rotation ticks, each row followed by its count of ticks
The counts run from 0 to 745.
[  2 -17   6 -13 -24  -3  -8  -1   0 -24   9 -11   1  12   0  11   9 -13
  11   9   0  14 -16  -4  -3   1 -11   3  10  -9 -13  -5  -1   7   0  -8
   4  -8  22  11  16 -10 -16   4  26   4 -14   8  10  -5  -2] | 626
[  3 -29   9   4 -11  11  13  15  18  -4   8  -5  -1   7  12  -7   0 -13
  -9  -5  11  19  -1  -8  10 -11 -11   0  -2  20 -24 -21  -8 -12   1 -16
   8  -6   4  -8   4  -6  -9   2  -6   4   0   9  16 -30   5] | 638
[ -4 -28   1  -4 -10   6  -5   6  25 -24  -4  -5  14  -5  19   3   2  -4
   5  -3  18  -6  10  11   6  -2  -8  -5   0  14 -26  -3  10  -7   2  -1
  10  -3   5   4  -8 -16 -14   3  11  15  -1  12  23 -10   3] | 42
[ -6 -18  10  -8 -32   9   3   8  16  -5  11   4   0   1  21   3   2 -19
  -3   4  10  12   2  -2   8   3  -4   3  -3  15 -19  -7   2  -5 -10 -11
  -5  -3   9   1  18 -23 -14   4  -8   6 -19  -1  16 -15   2] | 267
[  3 -31  -2 -19 -14   7  16  19   1  -2  10  -5  13  19  16  -6   7  -5
   3  20   8   1  -6  -2 -10 -25  -4  -9   4  22 -11  -9  19  -5  14 -11
   2  -3   1  11   3 -14  -3   7  10   4  -8   1   6 -10   1] | 552
[  2 -17  12   3 -20   2   2   9   8 -28   7  -6   8   6 -13   7   4   0
   9   6  10 -15  -9  15   1  -3 -18   1  22   9 -23 -10   3   6   0  -2
 -12 -11  17 -10   6 -13 -12   5  31   7 -16   5  14  -6  15] | 291
[-12 -12  -3  -9 -15   0   7  22  11 -16  -1  -9  13  -5   1  -2  -1  -1
   5   7  22 -15   6  10   0 -10  -9  -5  14  17 -25   6  17  -3   9   4
   2  -7  15   7  -9 -12 -13  12  12   5 -18   4  23   8  -1] | 418
[ -3 -20  -2   3 -17  -4  16  20  11  -5  12  -5   4  15  -1  -6   4 -22
  -2  27  10   6  -6  -7  11  -8  -8  -5   2  15 -20  -4   6  -6  11 -26
  -2  -5  11  -4  -3 -20 -18  18  11  -4 -24   3   0  -2   0] | 695
[ -2 -24  15 -13 -24   4   7  11   8  -7   6  -5  14   0  17   6  -1  -9
  -1   1   0  19   2  -6   2  -4 -10  10  -6   9  -6  -6  -8  -4  -5  -2
  11  -9  11  18  27  -6 -13  11  -2   0 -14  11  31  -5   2] | 309
[ -5 -31   6   5 -16   3  11   3  16 -13  11  -5   6  -1  11 -11  -1  -6
   1   5  16  -2 -10   9  15   0  -4  -2  -4  26 -26 -12   6 -15  -2 -11
 -15  -2   7  -8  12 -16  -9   3  -3  15 -11   7  11  -6  -4] | 601
[  4 -26   6  11  -7   9   6   4   4 -22  11 -13  17  13  -9  12  11 -17
  11  11  -2 -13 -15   5  10   5 -14 -10   5  14 -20  -8  -6   4   1  -8
 -13  -3  12 -12  10 -12 -15  10  20  -1 -15   9  10   4  -1] | 289
[ 12 -10   9  -4 -20   3   8   2  24  -7   9   3   0   3  -9  -1  -3   2
  12   3  15 -12   0  12  11 -10 -23 -11   2  -2 -16  -9  -3  17  -5   6
  -1  -2  21  -3  -4 -14 -18  14  20  -5  -8   2  12 -15  13] | 334
[ -3 -11  13   0 -26  10  11  -2  19 -24   6  -6  17 -10  -6   5 -14  -4
  11  -4  15  -1  -6  13   7   1 -20   3   6   4 -19 -14  -5  -3  -3   2
 -10  -6  17 -14  11 -12 -14  -5  27  12 -13   2  12  -7  17] | 63
[ -1 -15  18 -22 -25   0  15  11   9  -8   6  -2   7   0  10  13   5  -2
  -6   0   3  14   4  -6   1 -11 -16  13  -5  15 -10  -4  -2   1 -10   5
   3 -15  13   8  12  -8  -8   6   6   4  -7   8  33 -10   7] | 308
[  7 -17   7  -3 -20   3  18   7  12  -5  14  -6  -2   9   2 -10  -7 -15
  -2   2   8  25 -12  -5  -7  -2  -4  15   1  -2  -9 -17  -1  -6   4 -23
   7  -3  11   3   7 -17 -10   1  15  16  -8   6  -3 -15  -6] | 632
[ -3 -30 -10 -11 -11  -5  14  13  12   8  -6  -9  11  10  11 -13 -19  -9
   4  21  11   8  -3   1  -3 -17 -15  -6  -3  16  -7 -13   2 -15  11  -4
   4   1  -1  13 -13 -15  -8  23   8  -3 -12  11   8  -6   7] | 278
[ -7  -8  -1  -3 -12   1   6   7  14 -25   2 -17  24   9 -18   5  -7  -2
  13   2  15 -11  -9  14  -9   3 -18   5  19   1 -15   2   3  -1  10   2
  -8  -3  17  -1   0  -5 -15   2  31  18 -14   9   9   7   7] | 523
[  8 -33  -6  -2 -20   7  17   9   5  -8   5 -10  25  11  16  -4  -1 -15
   2  17   8   5  -3   4   7  -9 -12 -21  -2  17  -9 -10   1  -2  -2  -2
   1   8   2  -9   3 -12  -4   3   7 -12 -14   0   3 -12  22] | 241
[ -3 -19   1  11  -8  13  16  18  15 -14  11 -13  10  12  -6  -7   0 -11
  -9   7  22  -8  -4   3   0  -1  -4   5  -2  28 -23  -9   3  -4   0 -11
 -18  -7   5 -18  -4 -17 -12   7   4  10  -9  17  10 -20   0] | 327
[ -7  -8  15 -14 -29  12   8  19   4 -24   4 -10   3  -1  14  17  19 -12
  -9   5   0   4  -3  -6  -9  -5  -7  10  10  10 -18  12  13   2  -3  -1
   1 -18  14   0  11  -4 -15   2  16   6 -13  11  23   1 -11] | 725
[  5 -16   8 -11 -19  19   9  10  14 -26   0 -26  16   6   7  15   2  -3
  -9  -6  -3   8   3  -6 -12   5  -9   5  10  14  -9  -3  -6   1  -4   1
   9 -20   4   1   4   1  -9   1  23   8   6  13  21 -12   9] | 349
[  0 -16  12   6 -13  13  29  14  24  -4  15  -5   7   6  -3  -9   5  -5
  -3  11  16  -6  -4  11  -1  -7 -12   4   0  27 -21 -16  10 -19   7  -5
  -8  -9   2 -15  -1 -15  -1   2   9  15  -4   3  -5 -18   9] | 95
[ -3 -15   7   1 -16   3   4   5  18 -21  -2 -24   9   6  -9   9  -7 -19
   7  -3   7  10   1  -4  -1   4  -9  13   9  -4  -9   0 -11   1  11  -8
   3  -9  15  -4  -9  -3 -19  19  29  11  -6  19   7  -2   2] | 253
[  2 -15  11  -5 -32  17  16  11  23 -18   1 -10  19   8   5  10   4  -6
  -3  -3  11  15   4 -11 -11  10  -9  -6   0  10 -12 -10  -9   2   0  13
   6 -15   9 -15   5  -7  -5  -5   7   9  -5  -3   7 -23  24] | 576
[ -6 -29  14  -1 -18   8  13  16   8 -23   0 -17  16   8   6  13   1 -13
 -10  -8   9  10   2  -9  -6   6  -9  15   9   7 -16  -5  -1  -7   4 -16
   6 -21   9   3  19   0  -8  -3  13   9 -11   4  20   0  -4] | 723
[ -9 -28   8  -7 -20  11  13  13  19  -6   3  -1  11  -5  17   3   1 -14
 -12  -5  14  14   7 -10   2   2  -7   6  -4  20 -24  -6  -1 -18   4  -8
   6 -12  -1  -6  16 -10  -2  -1  -5  12 -10  -5  19  -3   1] | 36
[ -1 -24   1   3  -9   6  10  12   2  -6  12 -13   7  18   0  -1   1 -22
   4  16  14  -3  -7   0   7  -1  -6   0  -3  28 -17   2  -5  -6  -3  -6
 -10  -4   6   5   1 -15 -17  13   8   0  -7  21  10 -11  -3] | 558
[ -3 -11  13  -3 -20  -2   5   2   5 -19   9 -14  19  16  -4   6  -7 -23
   4  13   1   9 -19  -3  -4  15 -12   4  -1  18  -6  -1 -17   4  -2   2
 -13  -5  14   4  16 -11 -17   8  18   7 -13  23  10  -9  -6] | 19
[  4 -29  17  -6 -16   9  -1  -5  14 -29   2 -17  17   6  15  13  -5  -9
   4 -12   1  17  -3  -8 -11   3 -14   2   0  10  -8  -6 -17  -7  -7  -4
   4  -8   1  -2  10  -6 -11   1  13   8   0  20  22 -11  14] | 580
[  1 -22  -2  -9 -21   5   5  16  12 -13   2  -8   3   7  12  -2  17  -5
   2  12  10  -2   4  -1 -10 -21  -4  -2  13   6 -18   4  20   0   4  -5
  14  -3  14   3 -13 -18 -16   1  21   7  -9   1  13  -2  -7] | 318
[  7 -35   4   1 -10  12  19  21  17  -2   1 -12  10  12  22  -3  -4 -12
 -11  11   8  19  10 -12   6 -13 -11   5  -2  16 -18  -9  -5 -12  13 -16
  16  -6   3  12   2  -8 -10  15  -1  -4  -4  11   6 -12   0] | 178
[ -3 -25  10 -11 -21  10   9  10  20 -22  -7 -13  16   1  11   1  -8   1
  -2  -6   9  22  -2  -3  -1   0  -9   4   4 -11  -8 -20   1  -8  12 -12
  13  -6  16  -3  11  -3  -3  -3  24  13 -11  -3  11   3  20] | 443
[  5 -12  16  -2 -13  17   7  11   9 -34   9  -6   1   6  -1   3  16  -3
  -6  -8   4  -1  -7  -6 -10  -5 -12  20  11  12 -16 -11  -3   9  -3  -2
  -5 -23  17  -1   9  -6 -18   2  22  15   1  13  21 -13  -6] | 122
[ -1  -5  15 -10 -33   7   3  10  15 -15  15   1  -7  -1   8   3  16 -10
  -6  -2   9   9  -6  -1   2  -2   1   7  -4   8 -29  -6  11   4 -16  -4
  -2 -14  24   1   0 -19 -18  -2  -2  10 -17   1  17 -14  -8] | 498
[  1 -32   4  -2 -13   2  15   0  20   1  -6  -7   7   5   7 -13 -16  -5
  10   4  19  11  -6   5   5 -18  -8   5  -8   7 -22 -22   7 -19  11  -8
   2   6   2  -2  -1 -16 -11  13   7   8  -1   8   3 -13   7] | 506
[  2 -18   9   0 -20  18  21  18  19   0  11   4  -3   2   3  -4  13   5
 -11   0  13  -5   1   1   4 -13 -13   4   2  16 -20 -22  20  -4  -1 -13
   4 -12  12 -14  -1 -17  -7  -2   4   3  -6  -7   2 -14   7] | 365
[ -6 -15  11 -14 -24   1  12  27  12 -13   3  -2   6   0   3   8   9  -2
 -12  -5  10   3  12  -6   2  -1 -15  12   9  11 -18   3   7  -2  -1   2
   6 -26   7  19   9  -1 -15  14   4   8  -4   8  33  -4 -11] | 80
[ -5 -11  15 -20 -35  11  20  15  17  -9   0   0  11   0   8   8  -1  -5
 -10  -1   6  22  10  -4 -13  -8  -6   6  -6   4  -5 -16   9  -4  -1  -2
   8 -20  13  -6  15  -8   2   0  16  17  -4 -11  10 -11  18] | 677
[ -3 -23   9 -20 -19   9   5  18  16 -20  -5  -6  11  -2   2  16   0   1
   7  -4   4   8  12  -2  -5  -7 -16   1  11  -9 -11  -3   1   5   0   1
  21 -15  26   7   1  -5 -15   3  26   7 -14   1  21  -3   4] | 212
[  3 -24   7 -11 -19   8  22  16   8   7  15   5   1   5  10   0  12  -4
   0  13  11   3  -3   1   4 -14 -12  -4  -4  27 -16 -18  16  -8   2 -14
  -3  -4   4   6  12 -21 -10  -2  -3   1 -16  -8   9 -13   5] | 367
[  7 -11   0  -1 -18   3   1  13   3 -17  17  -1  -2  11 -12   3   4  -9
  13  11   7 -12  -9  10  12 -10 -18  -1  -5  12 -19  -5  -3  13  -7   2
  -5  -1  19  -3  -8 -17 -19  13  13 -12 -11  20   5 -13  -1] | 562
[ -1 -17  10 -12 -19  -2   8   3   1 -10  -2 -13  21   2   6   1  -7 -12
  13  13   9   9 -10   5  -8   1 -13  -1  -9  16  -4  -3 -21   7  -9  13
  -5  -7  12  10  12  -8 -13  11  22  -2 -14   3  21 -11  18] | 478
[  1  -5   9 -18 -25  -5  17  16  14   0  -3   1  19   6  -1   4 -10   0
   6  21   5  14   0   0  -2  -2 -21  -7  -1  -5  -6 -19  -5   6  -1   1
   4  -6  18  -4   9 -11 -10   3  24   0 -24  -8   1  -5  20] | 340
[ -4  -8   5   4 -18   8  12   9  13 -16   3 -24  10  17 -14  -4  -8 -24
   3  10   9  15 -11  -3  -2   5  -3   9  10   3  -9  -2  -5  -2  11 -17
  -8  -7  11 -12   2 -15 -11   2  28   7 -20   6 -14  -5   7] | 527
[  1 -17   0   6 -15  12   9  10  28  -9   6  -3  11   4  -3  -4 -11  -9
  -2   2  18  -2   4   2  17   1 -13  -1  -6  28 -23  -5  -5  -5  -2  16
  -9  -2   1 -14  -7  -7  -8   8   4  -8  -3  12  17 -30  15] | 100
[  6 -16   7  -7 -24   5  13  12  22 -10   5   0   6   6   1   1  -1  -4
   7   8  12  -3   3   5  10  -8 -24  -8  -9  17 -12  -5 -14  10 -12  11
  -4  -1  13  -1   0 -11 -16  13   7 -13  -6  10  18 -21  15] | 102
[  3 -15   8 -12 -20   8  18  21  17 -20  -9 -14   8  20  -8   9   7  -6
  -5   5  -2   8   5  -7  -8  -7 -24  13  14  -9  -4 -10   4  12  11  -5
  17 -18  17   0  -4   1  -8   5  29   1  -5   2   6 -13   7] | 487
